[[ 18   6   4 -26  33  11  50  19  16 -15  29]
 [ -8 -20  29 -12  40  40  -3  35 -20   1  14]
 [ 21  12   6 -27  17   3  57  16  23 -11  26]
 [ 21  17  12 -27  -3  -5  56  12  32  -4  19]]
->
[[ 18  -8  21  21]
 [  6 -20  12  17]
 [  4  29   6  12]
 [-26 -12 -27 -27]
 [ 33  40  17  -3]
 [ 11  40   3  -5]
 [ 50  -3  57  56]
 [ 19  35  16  12]
 [ 16 -20  23  32]
 [-15   1 -11  -4]
 [ 29  14  26  19]]

[[ 11 -17  15 -17   7  10  -5  -5   6  11]
 [-13   8  24   0  -4 -12  24  -9 -18   6]
 [ 20  -9   3 -17   8  12  14  -5 -11 -14]
 [ 29  -3   1 -16  14   9  34  -7 -30 -28]
 [ -1  -9 -29 -20 -24  30 -42   5  40 -12]
 [-12   4   8  -5 -12   0   3  -4   1   0]
 [-14   8  24   0  -4 -12  25  -9 -19   5]
 [-16   9  25   1  -5 -13  24  -9 -18   6]
 [-14   8  24   0  -4 -12  24  -9 -19   5]]
->
[[ 11 -13  20  29  -1 -12 -14 -16 -14]
 [-17   8  -9  -3  -9   4   8   9   8]
 [ 15  24   3   1 -29   8  24  25  24]
 [-17   0 -17 -16 -20  -5   0   1   0]
 [  7  -4   8  14 -24 -12  -4  -5  -4]
 [ 10 -12  12   9  30   0 -12 -13 -12]
 [ -5  24  14  34 -42   3  25  24  24]
 [ -5  -9  -5  -7   5  -4  -9  -9  -9]
 [  6 -18 -11 -30  40   1 -19 -18 -19]
 [ 11   6 -14 -28 -12   0   5   6   5]]

[[-20 -41 -31 -48  -5 -20 -35 -26 -34  -6]
 [-24  17 -17   9  15  -4 -21  28 -30  14]
 [  4 -17 -33   4 -42 -35  -4 -16  34 -44]
 [  7  -5  10  -9 -19   4   8 -26   8 -16]
 [ 21   7  16  36  13  15  30  17  14   4]
 [-35  -2  21 -21  14 -23 -18   8 -17  27]
 [-35  -4  10 -12  19 -33 -20  21 -12  28]
 [-25 -40 -31 -58 -19 -29 -42 -32 -25 -13]
 [-17 -23 -23 -38 -11 -18 -28 -22 -16  -7]]
->
[[-20 -24   4   7  21 -35 -35 -25 -17]
 [-41  17 -17  -5   7  -2  -4 -40 -23]
 [-31 -17 -33  10  16  21  10 -31 -23]
 [-48   9   4  -9  36 -21 -12 -58 -38]
 [ -5  15 -42 -19  13  14  19 -19 -11]
 [-20  -4 -35   4  15 -23 -33 -29 -18]
 [-35 -21  -4   8  30 -18 -20 -42 -28]
 [-26  28 -16 -26  17   8  21 -32 -22]
 [-34 -30  34   8  14 -17 -12 -25 -16]
 [ -6  14 -44 -16   4  27  28 -13  -7]]

[[ -4  10  21  39   2  -4]
 [ -3   1 -15  40  19  21]
 [ -3   1 -14  35  17  20]
 [ -1   1 -12  19  10  12]
 [ 23  26   2  58 -10  12]
 [  4  -5 -45  10  22  35]
 [  3   2 -20  20  10  17]
 [ 27  23  -6  16 -23   3]
 [  4  -6 -46   9  22  35]]
->
[[ -4  -3  -3  -1  23   4   3  27   4]
 [ 10   1   1   1  26  -5   2  23  -6]
 [ 21 -15 -14 -12   2 -45 -20  -6 -46]
 [ 39  40  35  19  58  10  20  16   9]
 [  2  19  17  10 -10  22  10 -23  22]
 [ -4  21  20  12  12  35  17   3  35]]

[[  3  11 -10   3  18]
 [ 27 -23 -59  23 -34]]
->
[[  3  27]
 [ 11 -23]
 [-10 -59]
 [  3  23]
 [ 18 -34]]

[[ -5 -17 -34 -17  17   3  35]
 [ -5 -18 -39 -19  19   5  38]
 [ -4 -14 -33 -16  15   6  28]
 [ -6 -23 -50 -25  24   7  47]
 [ -2  -6  -9  -6   7  -2  14]
 [  3  11  23  11 -11  -4 -21]
 [ -1  -7 -16  -7   7   4  12]
 [  2   3   1   2  -3   4  -9]
 [  0   2   4   2  -1  -2  -2]
 [  2   5   6   5  -6   4 -14]
 [ -4 -10 -18 -10  11  -2  24]
 [ -6 -23 -49 -24  23   7  46]]
->
[[ -5  -5  -4  -6  -2   3  -1   2   0   2  -4  -6]
 [-17 -18 -14 -23  -6  11  -7   3   2   5 -10 -23]
 [-34 -39 -33 -50  -9  23 -16   1   4   6 -18 -49]
 [-17 -19 -16 -25  -6  11  -7   2   2   5 -10 -24]
 [ 17  19  15  24   7 -11   7  -3  -1  -6  11  23]
 [  3   5   6   7  -2  -4   4   4  -2   4  -2   7]
 [ 35  38  28  47  14 -21  12  -9  -2 -14  24  46]]
